One turning vector, and how many steps it has turned:
The counts run from 0 to 271.
[104  80 116 137 128  99 129  59 117  90 122 138 174 102  84 123 164 123
 121 152 160 132 117 132  78 143  97 122 113 100 151 126 163 130 166 142
 163 158 102 126 111 104 133 167 140 129 141] -> 198
[112  72 118 132 130  92 130  71 121  95 116 124 174  93  94 133 137 123
 144 160 135 106 111 136  74 142  93 105 128  85 137 144 141 140 146 139
 145 148 109 146 107  81 155 173 144 118 158] -> 229
[ 95 104 123 140 165  96 124 114 118 127 123 131 193 125 119 134 128 132
 133 182 134 132 149 167  69 142  86 135  93  90 117 141 137 119 149 130
 148 174  90 168  98  92 143 152 145 127 154] -> 97
[ 89  96 114 120 145 107 110  79 137 112 137 123 163 116 102 110 121 155
 101 138 126 122 144 165  86 172  99 109  86  86 159 116 125 162 134 127
 154 167  91 162 114  89 143 164 137 137 154] -> 25
[109  66 130 131 136 102 104  77 126 102 119 121 180 103 100 126 125 143
 134 160 131  91 106 143  83 154  95 108 129  98 129 148 152 138 133 146
 150 139 106 161 115  74 155 180 138 120 161] -> 113
[101  93 121 135 140  95 129 100 135 117 114 124 191 110 115 128 122 143
 138 175 125 121 149 174  80 145  73 119 110  83 123 145 120 129 129 116
 147 156 102 163 101  77 162 155 146 121 152] -> 103
[ 94  94 124 133 147 103 121  93 139 132 119 128 189 114 115 121 122 154
 132 181 134 127 147 172  77 152  80 118  99  88 126 141 127 120 134 119
 150 161  96 165  98  78 157 160 145 125 145] -> 254
[102  83 120 135 119 101 127  54 118  89 126 131 178  99  87 127 162 116
 123 153 154 132 119 134  82 148  95 121 114 101 148 131 158 135 167 145
 163 161 106 126 110 100 138 164 136 125 142] -> 197
[109  74 116 131 119  91 143  74 116  86 114 120 186  95  97 140 142 111
 143 154 132 120 133 148  80 150  86 120 122  83 131 142 126 144 143 133
 148 144 104 131 104  83 156 159 144 118 163] -> 73
[ 92 102 123 136 153  94 129 111 127 124 115 126 191 119 121 133 121 136
 136 183 129 130 151 172  68 142  82 129 103  89 119 140 134 120 140 118
 152 169  96 164 100  84 150 154 148 124 151] -> 99
[ 97  73 136 139 154 111  81  91 116  92 125 122 180 120 114 121 144 128
 126 165 141 104 103 137  79 147  91 131 112 115 119 147 168 123 145 158
 162 152  97 159 130  88 129 175 128 132 160] -> 121
[110  67 128 125 143 110  91  88 132  98 122 116 176 103 104 123 117 142
 129 148 132  87 110 148  85 161  94 109 125  94 131 143 140 151 130 147
 152 143  98 165 124  77 144 176 128 122 168] -> 266
[ 94 103 115 137 152  98 130  68 119 114 136 140 164 120  94 119 150 135
 110 151 151 136 127 144  69 150 102 124  93 100 154 109 162 133 174 131
 162 184  93 149 103 110 131 161 146 137 134] -> 52
[ 86 101 126 127 148 111 106  88 147 137 129 128 178 116 113 103 124 168
 118 167 140 123 140 168  85 163  81 112  97  97 141 132 127 135 127 124
 162 159  94 164 104  80 149 156 143 130 140] -> 138
[ 98 103 114 131 166  92 130  82 121 114 140 140 164 114  98 122 139 140
 112 148 138 138 136 150  68 151 110 122  84  93 159 111 157 138 173 137
 154 189  89 162  99 113 132 160 151 142 143] -> 55
[ 98 112 110 134 167  88 138 105 115 113 130 132 176 123 111 136 132 120
 126 158 130 131 155 164  66 142 102 135  92  80 136 125 137 134 163 127
 149 187  86 167  96 102 143 151 145 130 166] -> 213
[113  76 117 132 120  97 135  62 120  92 112 123 182  90  88 134 148 116
 138 159 141 117 114 139  80 143  94 121 129  91 139 140 149 139 154 138
 157 147 107 136 105  90 152 172 143 117 151] -> 77
[ 94  84 115 120 140 108 108  83 124  86 141 113 171 107 100 121 123 132
 110 133 128 117 143 164  92 177 102 122  94  78 149 121 117 175 134 143
 150 162  92 156 113  92 143 164 133 131 174] -> 30
[ 99 105 117 140 171  92 114 110 117 119 128 136 177 129 120 138 138 131
 129 178 135 124 134 155  66 135 101 140  99  95 121 137 157 114 158 136
 149 179  92 174 101  99 138 158 147 135 155] -> 93
[100 106 111 134 159  94 129  76 122 115 136 145 165 123  95 115 145 141
 109 152 144 135 132 150  66 150 109 122  90  94 159 117 159 131 173 133
 157 184  88 157 101 111 133 159 148 136 138] -> 54
[ 91  94 114 120 147 102 112  81 132 103 136 120 163 106 105 121 120 145
 104 131 125 118 148 167  86 170 102 113  91  87 153 121 122 166 139 134
 153 164  89 156 109  92 141 162 134 137 168] -> 27
[ 94  77 124 124 142 113  92  82 131  91 130 112 172 108 105 116 117 148
 114 136 132 102 126 157  89 173  98 114 110  98 141 140 129 169 127 144
 152 147  95 157 126  84 150 173 124 125 169] -> 148
[100 106 108 129 156  90 134 100 112 102 132 131 174 116 108 132 123 125
 117 144 126 130 160 169  70 152 105 129  85  76 136 117 127 154 153 127
 149 176  92 164  98  95 144 157 146 131 166] -> 62
[112  64 127 131 143 103 101  80 127  96 121 117 174 101 104 126 127 138
 136 157 130  87 106 138  81 153  90 106 128 100 130 147 153 137 136 149
 147 135 103 156 118  80 154 184 135 117 161] -> 114
[ 72 102 130 136 140 112 102  76 134 116 127 135 181 127 110 103 158 152
 102 167 161 148 136 156  88 154  78 129  88 106 136 123 146 119 144 135
 172 170  97 143 114  98 133 160 133 139 128] -> 14
[ 99  92 124 132 146 102 120  96 140 131 118 126 186 109 116 120 123 159
 137 175 126 116 143 168  77 146  82 109 106  87 130 143 122 128 125 115
 147 153 101 164 101  73 162 162 145 123 147] -> 256
[114  77 128 141 156  91 112  85 116 100 128 128 170 108 102 137 141 121
 134 162 138 102  99 131  74 132 105 127 125 102 129 140 173 126 162 152
 155 155  97 155 116  96 135 176 143 126 157] -> 236
[ 82 102 123 134 139 109 113  69 129 112 136 136 174 124 100 103 157 152
  96 159 161 150 132 153  89 159  85 127  85 108 151 116 155 124 156 132
 170 170  99 140 114 102 133 162 138 141 126] -> 167
[110  68 116 138 119  93 138  68 120  94 117 120 184  88  92 138 148 112
 142 156 140 118 123 136  78 144  90 115 131  89 133 139 145 143 149 135
 154 144 111 131 107  91 153 165 145 117 153] -> 76
[118  72 119 134 131  92 131  68 119  94 117 123 178  92  93 136 140 123
 147 158 136 102 109 137  71 139  99 110 133  95 142 143 153 137 148 137
 152 144 101 148 109  85 158 171 141 115 157] -> 230
[ 99  92 122 138 127 100 120  62 118  98 128 132 174 110  92 119 169 123
 116 155 158 148 125 133  76 147  94 127 104 102 144 121 164 130 168 140
 170 166 103 127 111 105 131 161 135 129 136] -> 46
[106 100 109 131 140  90 137  98 112  96 124 118 179 109 114 142 125 111
 127 148 127 129 161 168  71 153  97 129 100  74 133 128 116 158 143 127
 149 164  97 153  97  94 147 152 143 127 180] -> 66
[ 81  97 134 137 152 111  97  95 131 126 118 132 187 127 127 109 145 154
 115 176 151 133 134 157  83 152  76 136  94 111 114 138 153 107 143 137
 166 171 100 157 118  91 132 159 133 137 141] -> 130
